In the rows, zero is written as 128.
Named turns come first, each shown by rows before and after it. Which turns, in which order, take the first row of each pair that follows to the second? Write the first one first, as in the answered first pair.
turn X:
[ 86 123  71 132 120 137 111 101 156 174 109 131 128] |-> [ 82 139 114 117  70 122 140 114 170 117 133 162 120]
[143 125 176 146 161 143 141 104 114 106 142 121 124] |-> [143 124 159 149 171 149 130  88 114 118 134 108 130]
[ 74 156 141 160 176 104 135  93  96 113 143 141  97] |-> [ 73 157 143 154 173 105 119  79 109 115 143 140  97]
[200 117 128 109 160 123 100 124  97  97 130 107 156] |-> [204 114 132  97 142 112  92 114 118  94 139 106 157]
turn U:
[209 131 152 102 115 152 161 178  70  87 159 122 136] |-> [194 134 163 104  87 140 168 174  85  75 167 142 134]
[131 136 135 132 168 106 129 114 121 138 115 111 132] |-> [117 147 151 134 140  93 137 115 143 124 120 129 126]
[158 150 119  98  90 156 127 155 111 130 170 179 153] |-> [160 131 108 127 149 178 134 176  76 115 143 143 131]
[108 157 105 138 189 131 129 120 141 113 109 115 129] |-> [ 97 164 120 126 142 115 131 104 163 111 125 146 143]
turn T:
[124 127 149 142 138 118 154 153 113 110 141 145 110] |-> [137 121 149 142 136 125 154 154 111 112 144 150 113]
[143 124 112 101  68 123 108 119 167 148 137 140 147] |-> [140 143 128  94  81 113 104  98 164 153 152 134 146]
[117 176 174 103 116 104 157 111 110 107 173 146 127] |-> [ 80 163 177 121 123  94 166 108 131  98 147 150 112]
turn W:
[125 153 131 120 139 132 155 155  99 145 140 129 128] |-> [139 149 130 110 147 133 135 138 102 160 138 116 135]
[ 95 145 110 156 150 125 147 143 105 139 182 144 121] |-> [116 153 107 136 164 125 114 115 107 159 188 120 129]
[113 138 105 131  62 126 183 128 141  97 137 197 139] |-> [ 93 170 101 117  97 113 170 102 118 136 159 196 151]
[ 91 115 118 155 152 121 138 136 133 104  94 122 117] |-> [ 77 131 116 156 158 113 140 118 123 119 103 126 119]
Pairs:
Between the rows of a pair lie 2 to 3 turns.
[122  73 118 173  68 134 134 165 154  89  96 136 129] |-> [ 84  97  95 194 102 131 139 164 144 128  92 139 130] -> X, X, W
[126 168 188  79  90 122 130  81 143 103 161 145 145] |-> [177 116 177  86 108 147 112 108 139  63 126 105 128] -> U, X, W
[ 59 111 123 174 168 118 171 164 108 106  93 138  96] |-> [102 168 110  96 125 116 119 110  98 201 170 166 159] -> U, X, W
[ 69 129 164 140 129  98 150 104 145  97 131 130 104] |-> [ 96 161 142 125 109 110 161 133 109 152 174 158 137] -> X, U, X
[239  64  83 106  62 173  76 164 151 133 110 120 153] |-> [188  56  43 165  95 178 124 199 128 158  85 124 139] -> W, X
[120 127 118 167 137 146 169 157 117 114 107 132 121] |-> [101 163 108 146 132 136 159 119 120 167 131 148 137] -> W, U, X
[132 158 126 126 131 129 161 138  94 156 165 149 139] |-> [137 165 151  96 132 116 118 101 125 148 166 135 138] -> T, W, X
[ 68 157 111 135  90  87 172 114 143 124 148 183 108] |-> [ 86 181 113 108 121  93 172 100 112 143 166 169 115] -> W, X
[132 146 160  83 150 113  82  87 143 113 156 114 116] |-> [147  98 162 123 126 135 112 146 147  58 125 123  99] -> W, U, W
[155 137 165 116 161 121 126 111 113  91 127  91  99] |-> [190 117 154 101 124 121 112 123 139  83 131 107 109] -> U, U, W
[126 122 116 139  99 134 153 174 123 133 134 156 141] |-> [107 145 121 120 104 115 122 126 154 165 140 160 153] -> W, X, X
[144 114 141 104  90 112  93  97 148 114 136 137 130] |-> [ 90 154 148 120  93 101 150 116 129 129 152 161 138] -> W, W, W
[ 68 171 210 138 146 135 154 102 112  69 124 110 109] |-> [ 60 132 173 160 149 139 115  93 142  76  84  87 105] -> W, W, T
[ 86 134 130 148 192 128 124  98 119 154 102 104 136] |-> [ 75 162 150 123 168 117 126  80 130 154 133 123 146] -> U, X, W
[105 121 117 173 165 108 166 162 111 145 132 163 143] |-> [144 124 154 111 124  95  94  95 170 128 160 153 146] -> W, W, X
[159  94 121 132 116 138 115 142 148 128 114 119 137] |-> [150 117 145 114  95 119 126 129 153 113 138 134 143] -> T, U, U
[ 74 106 117 169 154 135 153 140 140 118 102 124 111] |-> [114 113  86 153  98 149 143 163 130 147 125 158 142] -> T, U, X
[ 82 148 125 153 156 111 147 120 119 133 116 131 110] |-> [102 130 146 137 147 110 115  96 151 102 101 120 107] -> W, W, U
[159 133 149 125 171 138 195 201  66  94 126 130 124] |-> [120 171 161 113 201 121 190 158  60 127 134 122 120] -> W, T
[ 58 129 132 185 137 120 197 173 107 125 128 139 114] |-> [146 158 104 123 139 141 170 167  64 191 181 138 158] -> T, T, W
[188 125 151 125 145 150  95 115  64  98 111 116 143] |-> [156 145 158 116  59 122 127 134  93 100 147 173 165] -> W, W, U
[176 137 134  83 101 127 116 119 114 145 170 145 151] |-> [166 133 170  87 102 119 115 110 138  96 154 136 129] -> W, T, W
[165  71 104 156  87 157 156 198 125  94  98 133 118] |-> [116 131 109 139  50 128 175 178 131 137 147 180 146] -> U, W
[190 129 136 123 128 127 142 142  99 103 143 137 142] |-> [172 106 114 148 134 129 151 164 100  99 116 136 135] -> X, W, W
